Here is a table of points, one per row:
ndarray[24 -12 8 13 36 5 20 23 5 17 10 4 8 -22 18 11
        26 14 13 -6 13 14 40 7 2 -13 18 1 -18 -16 1 31]
ndarray[6 4 -1 22 -10 41 21 14 8 -6 26 2 -13 -37 -19 -4
        37 2 7 18 1 -3 3 12 34 12 18 -45 -5 -13 15 30]
ndarray[4 36 20 4 28 -11 22 17 1 39 36 -14 12 14 1 27
        -7 22 10 8 4 10 38 6 12 5 10 15 -34 22 -10 36]
ndarray[-9 0 -17 -3 5 -21 -8 -17 -9 -6 -24 -32 5 -2 -34 1
        7 -7 -4 -6 -19 -7 2 -1 -24 -11 -17 3 -7 1 -32 3]
ndarray[3 -8 -15 2 3 -2 -11 -10 -16 -26 -18 -24 13 -1 -1 -1
        -16 -18 -9 -15 -17 -5 20 9 -61 -3 -23 4 -10 -22 -4 3]
ndarray[10 26 21 -42 -24 -7 16 43 6 -24 26 39 14 25 -58 22
        10 -54 18 8 21 13 21 -30 -2 -51 18 24 14 11 17 -23]
ndarray[2 4 5 6 15 -7 -19 17 2 47 -30 22 6 13 -4 3
        -6 0 6 16 -6 -56 -26 5 -14 14 17 -1 29 5 -2 11]
ndarray[40 -24 -4 0 18 18 -69 20 4 9 -25 11 0 8 1 -2
        -56 14 37 8 1 70 -19 -5 14 3 15 -10 25 -3 5 9]
ndarray[-14 -5 4 -22 -39 -22 14 12 -35 6 20 7 -10
        53 7 -48 6 58 -39 9 -1 5 16 -60 -28 -46
        -8 -100 7 -35 -11 -30]
ndarray[26 21 -19 -51 -50 13 17 -15 -17 12 11 -53 25 26 4 25
        16 -38 19 41 48 22 17 -36 -3 -29 29 38 35 -7 24 -13]
ndarray[18 12 -10 52 16 -9 15 -3 11 13 2 19 11 -48 -9 -7
        31 25 10 -6 18 16 3 -3 -24 9 20 -6 1 23 11 -84]
ndarray[15 -11 15 4 18 16 17 18 4 4 2 15 9 6 -10 14
        50 19 12 0 11 -15 45 5 -6 12 1 17 -10 4 2 31]
ndarray[-24 35 -35 11 1 -2 -9 -23 -2 -26 -3 3 10 -9 -7 -6
        -14 -6 -3 -13 -18 -9 -19 -5 -4 1 28 8 -12 -65 -42 8]
ndarray[11 -20 -35 4 -6 7 0 -12 -14 -29 -24 -29 -4 1 -12 0
        22 -11 2 -7 -30 -9 -12 -4 -26 3 12 -6 -17 -8 -25 6]
ndarray[-30 -31 -94 -39 28 31 -3 -8 28 24 -1 24 -38 14 25 36
        -21 3 -79 -32 21 -18 7 11 32 1 13 8 -21 15 20 -51]
ndarray[-6 -3 24 26 -5 4 -14 -62 70 19 -9 -2 -19 16 17 0
        -9 -53 21 -46 15 -17 -6 -70 7 -9 10 -16 -40 5 13 7]
ndarray[3 1 -3 2 -4 8 1 -17 -10 -2 1 -13 7 1 -52 4
        -14 -19 -9 -11 -16 -8 -12 9 -29 7 -51 -2 -12 -53 5 2]
ndarray[-8 0 -28 1 -1 -19 -11 -7 -26 -23 9 -53 0 -5 -23 -1
        -1 6 0 -14 -23 -8 -17 -14 12 -8 -6 5 -10 13 -25 7]
ndarray[5 34 24 36 16 -6 16 4 8 -27 14 -21 20 49 18 21
        9 6 17 8 3 8 38 33 26 29 -6 9 14 10 8 -80]
ndarray[22 20 -5 16 12 -23 13 13 7 -25 4 30 -4 -28 30 -8
        7 1 4 1 25 19 12 10 12 11 11 -39 8 15 -11 29]
ndarray[-4 -3 45 -114 36 11 6 -45 23 3 2 -6 6
        -59 0 -44 2 17 -20 -20 7 1 -3 20 12 44
        24 -41 6 14 8 -44]
ndarray[-12 11 -31 3 16 -9 -11 -2 -15 -10 15 -26 8 1 -14 -1
        -14 -11 0 -31 -34 -5 -21 -5 -49 -10 -8 -2 -7 19 -17 6]
ndarray[10 28 -62 -4 -11 -2 19 -71 12 13 34 32 16 44 9 11
        31 31 40 39 -3 19 23 16 -2 36 -11 27 27 21 12 40]
ndarray[-11 6 16 12 9 28 -28 15 13 -14 -26 19 4 10 4 2
        -23 14 7 25 -6 -61 5 -4 -6 4 22 7 24 2 -9 9]
ndarray[7 -26 15 8 10 22 -35 17 15 -15 -8 -8 1 8 20 2
        -8 25 12 17 11 -60 -15 -22 6 9 -15 7 32 30 0 11]
ndarray[22 11 19 -36 -35 -6 18 25 3 -3 6 19 23 -9 41 20
        27 -42 -2 11 -81 15 14 -36 1 -39 1 24 22 -7 35 -23]
ndarray[-21 -4 -1 32 -9 4 -1 12 5 6 17 6 -16 -86 -1 -29
        -40 -1 -28 34 22 -38 26 4 14 -1 -1 -34 34 4 40 18]
ndarray[-16 -37 44 25 -16 -2 -25 -4 6 4 34 10 -35 9 -6 53
        -11 6 -86 27 -2 38 -21 9 -4 20 23 14 14 13 -10 19]
ndarray[25 10 -5 42 13 25 10 2 0 23 31 -9 18 -1 -7 8
        12 21 24 9 -2 19 0 20 13 15 6 13 6 -9 4 -82]
ndarray[16 12 5 -25 -43 16 19 19 6 19 17 24 22 -43 25 -3
        9 -51 -1 24 2 17 7 -26 13 -33 -52 -5 9 14 -90 -27]
ndarray[13 -15 -16 5 -7 -36 0 -17 -17 6 -25 -39 2 0 -17 0
        -7 -14 -8 -2 -10 -9 16 10 4 3 -26 1 -18 -34 -18 5]
ndarray[-41 -22 7 14 15 -3 -50 18 14 12 24 2 1
        26 6 -100 21 -13 -23 5 9 32 14 15 15 1
        6 43 15 0 4 17]
ndarray[3 1 10 -27 27 2 -20 23 7 -5 -8 14 12
        13 9 -5 -11 9 8 67 3 -26 -28 6 1 10
        -5 3 -111 8 16 -6]
ndarray[2 -6 -22 0 -1 -26 -4 -17 -3 -25 -18 -9 -3 1 -61 -1
        -6 2 3 -21 -45 -4 6 -18 27 2 -34 -4 -3 6 -5 5]
ndarray[-57 -28 7 -43 -6 -26 -3 5 -35 -4 10 5 -118
        -11 8 16 -13 -7 61 5 -11 -2 2 6 -26 -1
        -18 16 1 -30 -19 -38]
ndarray[-16 39 19 7 9 10 -49 15 6 3 -76 7 -25 5 4 27
        22 16 -39 16 20 54 -19 -1 11 7 -18 2 17 2 13 14]
ndarray[-8 7 4 14 1 10 -5 7 5 11 11 -8 -13 -33 7 -19
        8 -26 -6 15 -6 35 15 40 -9 8 8 -66 8 30 19 29]
ndarray[4 -4 25 -2 -43 8 -17 -63 25 4 -16 9 1 -4 9 0
        -10 47 10 -34 5 -17 -13 60 8 -94 6 13 -27 11 8 3]
ndarray[32 21 28 -1 28 20 32 5 5 -4 35 16 13 39 7 32
        7 19 12 -41 5 9 23 19 -1 17 -1 20 24 -14 -9 35]
ndarray[10 -9 9 8 12 -20 -20 22 1 26 -17 0 1 23 10 4
        3 -13 7 17 14 -65 -38 30 22 -2 8 -11 39 -4 3 6]
ndarray[-1 -2 4 -16 -94 3 -17 59 11 13 -13 5 9 7 9 -6
        -12 19 12 -75 13 -18 -12 22 3 52 8 8 -49 9 10 -1]
ndarray[5 35 1 3 19 -3 13 24 5 10 23 -9 6 -34 33 11
        23 30 11 -11 2 11 -15 -10 6 8 -4 3 12 -3 26 35]
ndarray[4 -12 -14 -2 10 -15 -10 -11 -6 -46 17 -14 9 -1 -17 0
        3 -10 -4 -19 16 -7 -31 -2 -25 -9 -60 4 -7 -22 -4 3]
ndarray[17 -14 -13 2 -10 -71 -3 -18 -13 -44 -12 -15 5 -12 -6 1
        -11 -4 -11 -9 -10 -9 2 -14 -5 7 4 15 -11 -17 -14 2]
ndarray[-3 -4 22 15 0 25 -12 -55 -121 16 -12 31 8
        2 19 -4 -3 -38 0 -40 19 -17 -13 -23 27 -2
        15 4 -30 26 19 5]
ndarray[-90 -73 12 13 7 2 74 13 10 5 -42 4 53 4 10 28
        -46 9 32 16 13 42 -39 4 11 4 8 -9 20 8 8 14]
ndarray[10 -4 13 21 8 20 92 14 12 1 -30 3 -59 26 5 -88
        -31 2 -43 13 0 24 -34 4 3 4 5 41 14 19 12 14]
There is one direction along which these points spread out most. Take the direction at right angles to it along which they spread out most. Then take the direction at right angles to both along which they spread out most. Go by this last direction. How many in every 100 of the points above lie lower along it than each point below? Answers are rounded to whole numbers. More than half of the points above lie lower than the first one.
ndarray[-21 -4 -1 32 -9 4 -1 12 5 6 17 6 -16 -86 -1 -29
        -40 -1 -28 34 22 -38 26 4 14 -1 -1 -34 34 4 40 18] 13
ndarray[-4 -3 45 -114 36 11 6 -45 23 3 2 -6 6
        -59 0 -44 2 17 -20 -20 7 1 -3 20 12 44
        24 -41 6 14 8 -44] 2
ndarray[18 12 -10 52 16 -9 15 -3 11 13 2 19 11 -48 -9 -7
        31 25 10 -6 18 16 3 -3 -24 9 20 -6 1 23 11 -84] 23
ndarray[-12 11 -31 3 16 -9 -11 -2 -15 -10 15 -26 8 1 -14 -1
        -14 -11 0 -31 -34 -5 -21 -5 -49 -10 -8 -2 -7 19 -17 6] 77
ndarray[24 -12 8 13 36 5 20 23 5 17 10 4 8 -22 18 11
        26 14 13 -6 13 14 40 7 2 -13 18 1 -18 -16 1 31] 79
ndarray[32 21 28 -1 28 20 32 5 5 -4 35 16 13 39 7 32
        7 19 12 -41 5 9 23 19 -1 17 -1 20 24 -14 -9 35] 96
ndarray[5 34 24 36 16 -6 16 4 8 -27 14 -21 20 49 18 21
        9 6 17 8 3 8 38 33 26 29 -6 9 14 10 8 -80] 87
ndarray[3 1 -3 2 -4 8 1 -17 -10 -2 1 -13 7 1 -52 4
        -14 -19 -9 -11 -16 -8 -12 9 -29 7 -51 -2 -12 -53 5 2] 62
ndarray[-57 -28 7 -43 -6 -26 -3 5 -35 -4 10 5 -118
        -11 8 16 -13 -7 61 5 -11 -2 2 6 -26 -1
        -18 16 1 -30 -19 -38] 11
ndarray[15 -11 15 4 18 16 17 18 4 4 2 15 9 6 -10 14
        50 19 12 0 11 -15 45 5 -6 12 1 17 -10 4 2 31] 91
